Where one turn sends some rows of the set: a few examples, then the rows asked
gure: [  6   1   1 -11  12  -9  -8 -10  15  10 -21   4  26  21  18  -3 -15   1
   3 -23  14  22 -26   4   3   6  23 -11  -9  21 -22 -15  15 -12  20   2]
Zame: [-10  -9  -4 -14 -25  30  -5  -2  16 -18 -14  -8   8  29 -19   0  -5 -27
  -6   1  -6  -1 -27  15  -2  -9   3 -23 -17  29  -4 -10  25  -9  -5  -9]
tizat: [ -4  -7  -3   8  -5   7 -16  -6 -14 -16  -3   3  -4  15 -11   0  36 -29
  11   6  -7 -12  35 -15   9 -13  -4   4  11  -6  17 -19  17 -10   4  11]
diso: [  6  -5   8  12   6 -17  14 -10   5  33  -9  -2   4  18  10 -12 -13 -10
  -5  -7  15 -17  27 -18  13  -8   5   6   9  28  -4  17 -11   3  -4  -5]
Duti: [-36  14 -28   1  13  12 -11 -19 -14 -27   6  32  22  14   9   0  18  -5
  31  -3  -1 -11   5  -5  -2   9   2  -6   3  -6 -22 -24  -3  19  -3  -1]
Rodar: [  0  -7   5  -7 -15  30  -3  -4  22 -23 -10 -14  -1  25 -26   1  -6 -29
 -12  -7  -7   6 -21  14  -2  -6  -8 -23 -15  21   0  -6  24  -8  -7 -12]
Bapov: [ -3 -12  -5   9  -5   4 -15  -4 -14 -24  -2  -2   1  26 -19   9  33 -30
   9   3  -4  -2  34  -9   2  -6  -4   6   5 -12  11 -20  17  -9   3  14]
novi: [  4  -2  11  20   2 -15  10  -9  17  27  -5  -8   5  16  15   1 -18 -22
   8 -16  15 -17  24 -11   9  -8  -6  10  -3  27  -5  14 -20   9 -12   1]
Rufe: [  4   2  10  13   1 -20  14 -15  10  31  -2   0  10  11  17  -6 -18 -16
   3 -10  17 -19  25 -10   9 -14   2  11   9  28  -4  16  -7  12   4  -1]
solu: [ -2  -3   1  -5  -4  -5   3 -15   6  19  25  18  21  18   4  25  -5   0
 -16   9   7   9   9  -7  -7  18  18 -37  12  30 -15 -13  -9  -7  20   7]
bos: [ -1  -8   0 -12  11  -9  -4  -5  14  -1 -21  11  27  26  16  -6 -19  -5
   2 -28   4  30 -16   6  -3   6  14 -10  -1  26 -27 -18  19 -13  26  -4]
muki: [ -8  -3   7 -13 -19  32  -5  -2  13 -11 -13 -11  -5  16 -23  -6  -2 -29
  -2  -6  -6   9 -23  23   1  -4  -1 -20 -21  21   2  -8  28 -12   7 -12]
Gito: [  3 -11   8  12  -1 -17  20 -10  13  24 -10   3   8  17  13  -8 -13 -15
  -3 -16  16 -23  25 -13  10   6   2  13  10  34  -9  18 -16   8   0  -1]
farog: [  1 -18 -12   8  -6  15 -14 -14   3 -14 -17  22 -38  27   2   1   6  -5
 -16 -21 -13  13  10   7  11  -2   0  17  15   5 -18   9  21 -11  11   4]
moteg: [-21   6 -20   7 -20  25  12 -24   9  22   9  20   1   9  -7  -2  -4 -10
  10  -3   9  -3   1  11 -15  20  -2  -6   7  23  -4  20 -27  36 -24  13]
pim: [  0   0   1  -8  11 -12  -5  -6  14   8 -20  18  24  30  19  -4 -23  -1
   5 -22  10  24 -23  11   9   2   9  -8  -8  19 -27 -21  16  -9  25  -3]
vame: [ -1  -1   4  -6   9 -12  -8  -9  22   6 -15  11  21  26  21  -2 -15   0
  -1 -26  11  28 -25   5  -2  -2  11 -11  -5  27 -21 -14  24 -11  24  -6]
Gasar: [-30   4 -19   8 -17  23   7 -23  18  14  14  20   1  14 -11   4   2 -11
   0  -2   8  -5  -1  12 -19  22  -4  -1   4  26  -1  21 -25  35 -23   1]
Bef: [-11  -7   4 -11 -23  29  -2  -5  24 -23 -11  -8  -4  19 -20  -9  -1 -33
  -5  -5  -7   5 -26  19  -1   1 -16 -19 -11  19   1  -3  26  -9   4  -8]
Dozek: [-11 -14  -4  16  -7   1 -14  -6 -10 -18  -1  -3  -7  22 -11   6  39 -25
  10   7  -3   1  31  -8   2 -16  -5  -6   8 -10  14 -18  21  -9   4  12]
Mef: [  2   0   8   1 -21  -7   1 -22   0   9  28  12  20  14   8  16 -13   9
 -15   6   4   9   5 -11 -14  17  19 -29  -2  25 -24 -17   0 -11  17  -4]
mige: [ -6  12  -6 -19  -4  23   5 -23   4   3  18   7  -1  31  -7  -5  15 -27
  36 -12  10  17  -4  -2 -13  11 -17  23 -11  16  12 -20 -15  27   9  20]
getoz: [-17   5 -18  11 -20  16   7 -21  19  19   9  14   1  11  -6   6  -4 -19
   9  -8   9 -11   3   9 -17  19  -6   2   7  30  -3  23 -28  36 -26   8]
rono: [ -2  -3   3 -14  14  -8  -2  -7  14   0 -12  10  24  26  16  -2 -18   1
   6 -21  11  24 -22   6   4   4  16 -11  -8  23 -31 -18  20 -18  19 -11]
biru: [-24   6 -16   7 -18  21  12 -26  11  15   9  17   3  12 -11   2  -9 -14
   2  -8   9  -6  -2   9 -17  22 -15  -3   0  26   0  24 -25  41 -14   4]
nal: [-35  13 -24   1  14   8 -15 -27 -16 -25  12  35  25  10   4   7  15   0
  26   1   1   1  10 -15  -2   4 -11  -8   8  -8  -9 -22  -2  16  -5  -4]
tur: [ -9   3  -5 -18  10  31  13 -17  10  13  18  15  -2  26  -8  -6  13 -29
  29 -18  13  -1  -4  -3  -9  11 -26  10 -16  12   9 -15  -7  32  11  27]
tevim: [ -8  -5   0  12  -2   2 -18  -5 -15 -27   1   3   3  20  -4   4  33 -23
  12   5  -4   1  36 -13   6 -13  -5  -1   8 -17  10 -15  19  -6  -2  19]
samo: [  2  -5 -17   0   3  10 -13 -17   2 -21 -21  17 -32  29  -3   3  12 -17
 -10 -14 -16  13  15   9  17  -8   5  17  31   8 -11  10  11  -9  10  -8]
pum: [-23   6 -19   7 -20  19   9 -19  12  13  10  28  10  15 -12   4  -7 -15
   9  -9   6  -1   4  14 -19  21 -14   7   7  25  -5  22 -19  36 -25   9]
Notob: [  2 -10   0   6  -8   7 -14  -7 -16 -21   1  -8  -1  16  -8   9  34 -29
  14   1  -4  -2  34 -17   7 -13  -4   0   7  -3  14 -13  20 -11   2  20]
Feges: [-24   9 -13  10 -25  16  12 -26  12  24  10  21   1  13 -12   4  -4  -7
   2  -9  12  -2  -8   8 -19  17 -14  -4  10  23  -1  16 -26  35 -20   4]
daba: [  1  -8  -7   9   0   7 -14  -8 -12 -14   3   1  -5  15 -14   3  40 -26
  17   8  -2  -5  34 -11   5  -4   0   4   3 -11  16 -11  21 -12   3  17]
Pud: [-32  13 -22   0  14   9 -12 -24 -18 -24   9  32  30   5   5  12  13  -1
  31 -10   1  -6   7  -6  -3  12   2  -2   1  -3 -15 -26  -2  21   3  -7]
vuro: [-38  16 -17   7  18   9 -17 -19 -16 -30   6  33  25   8  16   0  15  -2
  19  -1   4  -7  11  -2   9   1   3  -4   4  -8 -11 -17   7  27  -1   2]
tugif: [ -4  -3  -2  -9   9  -2  -4  -5  15   7 -20  10  25  31  13  -2 -16  -2
  -2 -18  11  24 -30  14   2  -3  17 -14 -13  26 -24 -19  24  -8  22  -3]

daba moves to Feges
Dozek moves to pum
Where do these go?
Notob moves to Gasar
solu moves to farog
Bapov moves to moteg
diso moves to Bef
samo moves to tur
rono moves to tizat
tugif moves to tevim
muki moves to nal
novi moves to Zame
Rufe moves to Rodar

